One vector is turned by the same rotation once a step. Each row is the vector after some number of steps, and that number follows the row.
The counts run from 0 to 675.
[137  92  93 102 137 113 134 119  96 106 137 113 139 145 122 179 121  89
 204 161 111 127 136 145 168 137 143 138 196 176 107 128 158 117 168 102
 105 117  93 148 128 120 160 116 181 153 165 131 117 116 134 177 119 142
 123  98 139 149 115 103 124 143 143 156 120 120 156 127 109 159 129 110
 104 139  64 201 141 141 120 116 119]
672
[156 130 127 118 147 122 151 102 125 105 135 137 146 161 144 160 154 117
 173 134  91 111  99 120  98 175 150 151 118 154 129  97 131 130 170  88
  92 118 149 132 134 152 173 109 118 125 104 165 169 182 125  98 128  97
 137 146 142 149 104 102 147 119 153 129 117 129 179 153 141 134  89 112
  99 110 154 135  79 126  65 162 106]
295
[162  93 121 102 129 112 105 117 147 105 120 135 138 156 132 177  99  81
 191 119 118 120 135 133 117 141 163 184 159 174 124 113 141 145 201  72
 108 121 108 116  83 166 142 129 132 142 128 121 149 123 151 163 160 103
 154 141 126 124 147 116 113  86 172 153 135 102 170 120  89 168 122 112
 125 152  99 175 150 135 129 139 123]
651
[156 145  99 100 138 121 103  94 149 102  80 130 135 147 135 180 158 100
 210 102 111 137 129 132 148 125 156 164 138 138 133  89 128 143 152 103
 117 126 127 199 133 111 132 129 107 113 148 133 116 151 146 134 122  94
 174 132 119 134 129 106 127  79 137 194 112  98 160 148  91  81 127 170
 119 142  94 157 123 133 115 130  94]
323
[ 99 115 126 117 127 135 111 116 135 114 118  88 145 135 113 156 149 132
 151 143 117 132 158 151 142 141 136 151 181 116 166 139 152 141 177 130
 145 116 101 183 137  91 137 112 141 102 177 162 135 135 123 171 113 126
 143  80 122 149 103  70 127 113 149 196  91 110 170 111  86 124 149 156
 113 119 109 191 146  94 133 128 120]
367
[128 109  95 118 120 140 147 132  89 124 154 121 115 158 137  86 125  96
 175 157 108 147 111 129 128 161 139 126 166 166 113 114 177 101 181 105
 108 108 135  91 132 109 184 101 167 135 112 150 161 116 127 174 101 101
 117  90 168 155 100  90 157 161 152 163 103 111 169 132 113 148 119  90
  99  78  81 192 114 112 115 156 111]
396
[163 100  70 114 132 135 140 120 114 111 136 137 130 133 166 152 144  93
 206 147 138 130  88 130 174 131 159 137 158 195 118  92 158 124 131  96
  99 106 118 117 113 110 140 122 164 129 166 133 113 136 129 166  95 101
 125 107 138 142 100 124 117 154 119 176 113  89 142 138 125 118 128 104
  99 129  60 197 134 152 117 132  99]
287
[142 118 102 134 119 134 124 121 122  87 145 107 134 132 152 136  93  92
 196 141  97 131  79 115 113 120 144 140 163 168 121 120 145 120 160  97
  82  86 118 103  74 131  79 120 129 150 173 135 122 143 147 177 122 148
 166  92 112 158  87 105  91 119 142 141  86  73 167 105 120 117 113  94
 125 123  97 184 162 142 112 129 136]
137
[ 81 161 135 105 136 129 137 126 127 115 133  89 164 134 143 132 126 123
 166 136  97 106  96 111  79 147 118 135 168 148 126 123 128 114 169 110
 104  94 108 183 124 110 151 116 133 133 161 131 149 169 109 119 138 146
 179  65 113 170  58  70 144  96 155 122  76 120 151 128 128 125 123 118
 131 112 171 152 105 108  77 129 119]
639
[145 154 100 119 136 168 115 111 154  96 104 103 133 146 137 121 156  97
 171 104 139 167 117 119 132 162 161 185  84 153 139  83 128 107 155 118
 121 117 155 150 133 116 142 102 103 128 145 146 168 134 131 147 114  70
 143 105 153 114 125 111 137 107 140 210 102 118 184 166 111  95 124 144
 119 136 109 156 104 125 118 154  95]
239
[158 102  89  93 125  99  98 107 137 112 110 121 145 171 120 162 124 104
 192 141 111 126 128 148 125 151 157 165 188 169 116 120 171 150 156  78
 115 127 101 113 122 136 133 114 150 115  76 118 180 135 151 126 156 108
 148 131 135 141 133 114 166  68 172 149 162 110 166 101  96 158 106 113
 116 143 120 157 140 103 112 150  94]
57
[150 120 123 118 102 137 109 110 145 106 129 108 125 138 125 134 113 106
 170 118  97 140  95 131 112 134 162 175 173 135 142 133 165 156 161  84
 112 105 133 108  78 134  96 119  96 125 116 152 148 126 156 158 114 113
 157 126 116 135 133 105 109  80 172 196 108  60 198  98  84  92 129 135
 104 102 106 159 155  94 108 158 109]
477
[114 148  96  98 141 115 135 107 117 118 134  99 149 157 150 135 166  87
 192 144 156 144 139 115 123 155 112 119 136 174 104  73 122  86 183 116
  88 116 107 183 137 131 211 104 165 130 152 126 151 143 121 145 139 118
 158  97 153 159  96  85 167  99 136 121 103 160 130 154 119 155 121  94
 122 143 122 171 106 135 104 115 117]
104
[114 127 113  97 101 136 109 129 157 113 140  83 109 146 129 128 128  98
 151 116 106 101 124 130  95 129 122 152 197 111 148 132 144 141 191  75
 134 111 125 129  89 139 143 106 110 162 136 137 123 104 130 145 109 102
 105  90 130 130  97  86  93 120 166 165 110  82 203 116  95 135 119 112
  93 101  99 185 161 111 111 165 136]
394
[179 117  79  97 141 121 121 112 132  98 130 128 128 175 125 160 163 104
 201 130 115 130 134 133 136 149 167 185 170 171 108 103 151 122 175  76
 117 139 136 124 143 149 190 113 145 152  85 138 167 150 123 128 128  78
 114 139 152 139 132 124 154 125 139 145 157 120 160 162 104 155 106 111
  89 130 106 153 103 131  80 158  73]
654
[121 119  99 138 133 157 154 137 136 102 140  66 131 145 133  97 137 109
 130 149 145 155 112 127 137 175 170 166 146 158 134 108 165 104 157 101
 148 106 115 106 123  92 179 100 147 147 142 141 163 115 128 162 112  79
 106  88 161 133 117 106 132 141 168 196 129 117 169 156 109 160 146 114
 113 108  94 179 128 104 128 172  98]
95
[102 124 141 117 123 138 148 128 142 122 138 108 158 133 132 117 162 130
 148 154 117 144  97 126 100 188 153 149 109 156 145 103 137 132 169 115
 127  91 135 135 130 137 150  75 124  99 113 162 199 175 114 122 111  88
 157 112 152 145  94  88 154  94 155 171 110 134 184 126 130 131 128 120
 108 102 188 138 107  95  89 154  77]
212
[ 99 136 145 112 137 103 110 100 142 145 120 136 141 143 129 138 176 114
 156 144 131 132 146 141 123 167 141 147 156  98 140 109 144 142 195 109
 132 147 125 188 154 142 175 107 120  75 113 150 162 149 127 145 112  89
 153 119 131 139 119  79 152  68 171 188 111 126 154 111 100 111 134 147
 128 107 121 161 123  89 108 142 119]
511
[125 121  88  93 124 123 135 120 121 120 153  98 112 155 144 113 145  89
 155 139 159 132 127 122 134 159 138 146 169 145 111  99 156 112 176  84
 143 121 123 141 127 134 207  99 151 141 135 132 148 106 120 166 102  73
  98 101 161 131 107  91 122 150 158 179 132 124 157 151 102 166 146 105
  99 115  75 173 129 130 132 152 131]
545
[173 106  93 114 151 121 121 115 108 102 123 152 144 170 140 149 131  96
 204 147 115 145 112 130 145 156 176 154 169 190 110  98 167 130 155  74
 119 129 112 104 126 131 180 128 140 138  82 120 178 150 150 142 148  94
 132 151 153 133 139 122 164 103 168 157 148  99 153 138 106 159 111 114
 116 114  92 164 112 117 118 163  93]
56
[ 99 125 126  98 129  95 119 113 159 139 133 102 119 156 127 162 132 101
 149 125 120  90 119 132  94 160 144 172 182 128 141 125 135 153 193  65
 136 114 106 131 107 158 177 121 116 117 101 142 165 134 127 117 125  89
 125 114 123 130  96  81 137 100 190 162 152 104 163 118 104 182 137 129
 111 103 134 147 128  91  85 175 121]
420
[141 132 125 141 134 154 140 125 130  87 135 105 137 122 157 154  90  89
 175 127 124 145  62  99 117 157 145 177 115 180 121  85 131 114 151 100
  99  80 121 112  77 134 117 137 115 156 192 134 133 152 150 158 138 116
 169 114 133 140  97 124  90 126 161 150  70  76 180 135 129 133 127 110
 127 144  99 180 134 159 111 136 136]
50
[ 92 135 112  70 101 105 136 107 152 140 156  80 132 130 135 109 153  96
 166 148 141  99  97 123  80 158 104 127 140 138 136 107 130 123 177  96
 110  90 121 152 134 151 173  91 145 108 150 156 147 156 114 132 110 112
 161  88 126 155  48  60 137 107 152 141  98 141 160 115 137 140 124 104
  97 100 162 147 134 115  73 128 128]
338
[147 123 121 137 138 133  93 109 133 114 101 125 132 157 128 159 121  98
 172 119 116 139 122 143 151 140 180 179 161 127 140 123 166 154 159  81
 136 133 127 136 117 126 139 128 100 120 121 132 126 125 136 164 106  90
 158 119 137 117 137 116 118  96 171 221 123  66 172 120  84 105 127 162
 128 117  77 183 144  87 134 163 128]
476
[129 127 110 105 119 161 165 127 134  98 125  83 135 136 132 128 147 122
 168 139  98 137 117 132 147 143 139 151 131 159 143  94 145 107 149 134
 110  81 130 159 126  98 141  93 132 156 195 145 147 130 109 169  96 107
 120  63 156 155  86  86 106 165 127 189  78 123 180 154 119 124 136 123
  93 115 126 187 118 137 128 130 103]
518
[112 163 119 119 144 161 127 119 130 102 101  96 137 170  99 122 152 133
 157 114 125 173 141 129 145 167 156 173 149 132 138 103 167 104 174 122
 135 123 122 182 141  93 152 102 117 133 128 117 172 116 123 149 132 103
 145  72 149 117 129 102 157  97 159 205 108 122 184 154  82 105 125 143
 136 143 113 174 119  88 135 146 107]
4
[110 133 115 137 123 171 156 140 122  93 136  65 141 139 125  99 131 131
 136 147 137 152 100 117 110 174 139 161 131 160 135 122 156 100 163 117
 128  76 123 112 104  88 156 101 136 167 172 135 162 121 133 160 117 101
 119  73 153 152  93  99 129 155 168 180  89 107 175 157 127 142 139  99
 112 106 120 177 121 107 131 156 115]
605
[ 83 147 104  97 127 104 124 114 133 115 107  78 152 142 130 131 179 113
 171 134 157 113 138 134 124 160 130 133 161 140 122 114 135 113 176 115
 126 120  84 206 156 113 198 115 148 104 158 126 131 125 113 137 152 118
 171  77 129 154  77  89 150  76 160 145 121 148 135 127 114 150 150 125
 137 141 141 165 121 117 106 104 133]
489
[160 108  86  98 138 102 100 119 160  91 124  98 130 153 145 170 112  80
 173 120 138 124 117 137 135 141 159 189 174 171 119 122 150 135 159  65
 128 128  93 115 110 156 155 139 126 138 108 117 145 111 140 120 154  91
 152 128 125 124 127 113 146  75 181 146 174  95 142 123 101 157 131 120
 124 148  97 160 146 116  88 150 124]
354
[144 153 123 150 163 150 136 111 116  86 119 138 153 142 149 180 122 106
 196 118  85 130  94 114 128 156 153 166 107 172 135 101 127  97 154 110
  86  98 145 160 115 116 132 144  99 160 174 154 144 184 137 126 114 131
 166 124 135 155 102 115 110 141 143 158  71 104 173 170 137  94 121 127
 105 121 117 177  90 135 111 158 102]
260
[148 132  98 124 119 155 139 126 116  96 138  94 135 132 141 140 126 104
 196 130  92 142  86 119 139 121 118 132 145 169 132  98 146 106 141 116
  90  80 146 145 103 112 118 112 139 147 179 155 132 153 120 169 116 131
 128  92 132 154  84 102 107 161 116 160  68  93 168 151 130 104 112 104
  93 114 100 192 141 153 110 117 110]
583
[ 98 139 120 106 143 115 130 108 106 132 132 126 151 159 136 136 172 138
 165 165 116 133 143 135 134 181 138 117 164 126 123 108 159 118 185 131
 121 134 119 177 165 105 208 101 147  87 111 167 166 156 106 135 111 102
 137  97 151 146 105  80 167 105 152 174 112 149 153 133 102 138 134 126
 105 100 134 166  96  81  95 147  93]
126
[128 132 151 145 132 131 121 115 143 111 122 129 143 143 144 171 136 127
 161 128  89 109  80 116 120 173 170 170 118 138 149 113 138 149 152 104
 123  97 131 153 123 122 119 122  85 106 136 172 170 195 134 112 111  99
 179 121 103 156 111  97 118  90 171 179  85  97 166 124 132  94 126 151
 119 106 146 139 108 100  97 167 101]
386
